In the rows, zero is written as 128.
Each named move below is a turn or a mirror, shown by a few rows before and after it. Which moves, in which order, take the first row of each later pair to the second? The first pair is answered.
move k_574:
123 149 100 141 138 145 154 104 160 122 118 105 127 161 155 137 100 105
 137 112 109  ->  133 129 139 141 136 131 144 99 150 113 104 103 118 153 175 141 88 138
 144 129 104
124 129 139 108 101 122 121 133 152 129 133 124 137 142 115 138 116 144
 122 129 106  ->  126 130 126 108 103 126 122 131 152 128 133 123 143 148 119 139 118 133
 116 127 108
156 96 168 60 110 140 133 135 160 121 101 111 134 130 102 136 83 119 129
 167 113  ->  151 109 125 61 114 161 146 138 177 134 114 103 141 149 87 130 95 78 119
 143 120
move k_918:
137 134 138 87 151 117 130 105 161 122 126 127 84 110 152 136 89 159 147
 140 100  ->  135 133 136 89 152 117 136 105 167 119 131 133 84 110 155 136 88 155 140
 140 101
119 129 108 127 143 144 167 142 129 115 124 132 134 105 116 114 143 111
 109 103 123  ->  123 143 108 120 107 142 126 146 123 159 145 103 123 120 112 135 147 102
 141 140 137
123 159 69 141 115 145 133 134 143 156 153 118 129 158 115 140 134 89
 128 86 138  ->  114 139 105 184 105 116 104 134 88 141 158 141 122 114 161 148 167 141
 153 119 144
133 129 121 135 139 127 157 115 138 127 126 142 119 142 169 115 141 141
 111 106 116  ->  143 143 107 120 116 133 141 118 144 156 140 115 113 158 160 137 137 124
 136 132 122
move k_866:
157 133 180 62 117 149 148 141 131 130 121 105 134 148 91 132 114 128
 156 167 145  ->  157 176 144 119 103 139 118 128 125 139 162 110 114 162 137 171 156 153
 179 151 150
132 140 93 145 107 115 89 137 127 159 175 75 124 152 130 163 150 134 151
 135 126  ->  123 135 80 165 152 107 148 123 137 106 166 109 145 147 152 129 154 144
 111 73 102
91 91 149 115 147 118 159 117 120 98 104 152 154 109 115 97 128 134 98
 137 128  ->  99 95 157 108 104 117 108 123 108 143 115 120 140 107 109 125 128 133
 140 190 151
move k_531:
138 133 111 163 117 128 94 118 103 142 153 148 111 112 149 130 156 160
 153 116 127  ->  135 132 118 159 111 129 87 115 111 146 150 146 117 117 153 138 144 153
 156 124 121
130 113 155 103 119 135 124 137 114 124 115 128 136 116 122 109 122 142
 127 161 135  ->  123 132 132 125 143 136 147 129 122 99 121 153 141 128 145 103 133 145
 107 112 123
128 96 155 150 96 97 131 171 90 170 126 93 114 159 107 130 160 155 145
 130 119  ->  119 103 131 177 119 97 157 166 99 147 135 125 121 155 131 121 172 154
 117 85 114
Then:
Between the rows of a pair lie 2 to 3 moves.
140 120 172 113 173 126 147 133 107 93 99 143 129 92 117 102 104 174 118
 110 123  ->  126 130 136 152 125 129 95 161 81 147 149 133 129 75 98 139 153 153 145
 143 162 -> k_866 then k_574 then k_918
99 94 181 100 123 119 120 144 113 143 111 122 124 96 126 116 114 141 148
 169 135  ->  101 111 172 122 119 111 92 142 106 146 129 119 120 104 153 128 130 147
 162 168 141 -> k_574 then k_866 then k_574
120 123 169 101 111 125 109 116 104 128 105 120 134 103 113 127 106 157
 145 175 120  ->  116 148 135 156 141 114 132 94 115 88 122 153 137 115 167 133 127 172
 129 117 106 -> k_866 then k_866
136 121 162 116 154 111 140 142 103 114 116 126 134 93 155 107 113 158
 113 158 150  ->  119 148 103 150 132 124 129 158 96 144 152 124 138 101 142 124 160 129
 115 145 177 -> k_866 then k_574 then k_918
113 107 143 120 140 120 146 128 126 117 115 140 143 107 120 115 122 131
 108 128 131  ->  119 122 137 148 126 112 122 127 109 131 132 139 129 106 141 133 137 154
 136 139 131 -> k_918 then k_918 then k_866
138 128 86 121 152 153 164 103 155 112 134 138 145 139 128 113 106 91 94
 80 110  ->  124 121 86 129 94 155 102 139 117 166 161 116 145 104 95 141 140 80 127
 140 158 -> k_866 then k_918 then k_574
112 124 136 169 163 106 132 127 86 96 137 161 132 87 156 129 163 171 123
 114 118  ->  120 103 150 85 160 140 172 135 116 109 99 132 144 104 82 99 117 110 95
 124 119 -> k_866 then k_866 then k_918
127 102 149 118 122 115 112 119 108 128 103 119 135 75 142 127 129 165
 159 161 153  ->  131 116 134 106 155 121 163 97 150 97 84 130 141 102 149 111 110 156 127
 111 129 -> k_866 then k_918 then k_574
122 118 154 113 92 102 95 135 123 131 95 138 115 160 149 155 121 136 141
 190 167  ->  113 158 91 161 107 114 111 131 141 118 124 155 117 186 170 153 152 121
 126 125 174 -> k_866 then k_574
156 118 144 120 127 146 138 98 167 122 100 134 125 113 129 99 88 111 99
 111 127  ->  161 124 137 115 116 148 123 96 176 140 107 121 119 120 123 109 83 105
 113 124 132 -> k_918 then k_918 then k_918
114 107 163 140 151 120 154 114 112 99 103 146 163 108 129 105 152 141
 122 143 108  ->  110 148 104 161 116 137 121 132 118 156 147 120 163 133 116 141 183 105
 148 138 133 -> k_866 then k_866 then k_574
127 115 133 126 122 118 100 162 130 145 120 99 124 147 136 142 168 129
 165 179 119  ->  128 109 125 98 163 130 164 153 163 113 98 114 140 157 123 109 149 111
 112 122 98 -> k_866 then k_918 then k_866
109 120 148 128 107 103 97 121 109 157 120 113 130 99 137 121 136 148
 140 152 143  ->  94 145 102 159 123 108 119 117 123 148 141 131 135 117 149 120 162 133
 123 101 143 -> k_866 then k_574
137 105 140 122 142 142 138 121 166 67 107 143 128 114 155 131 134 175
 106 112 74  ->  127 148 86 148 130 153 135 126 180 104 142 132 123 142 161 151 154 139
 118 91 90 -> k_574 then k_918 then k_866
135 110 134 166 114 100 103 136 80 122 138 144 112 74 159 143 161 151
 152 169 122  ->  148 134 85 110 139 142 169 116 162 128 121 117 123 148 105 114 115 65
 104 94 106 -> k_866 then k_918
146 120 148 107 156 131 154 118 132 108 107 146 116 128 135 108 100 161
 120 126 100  ->  138 163 86 140 115 135 120 124 136 154 149 123 116 145 122 140 136 125
 147 124 130 -> k_866 then k_866 then k_574
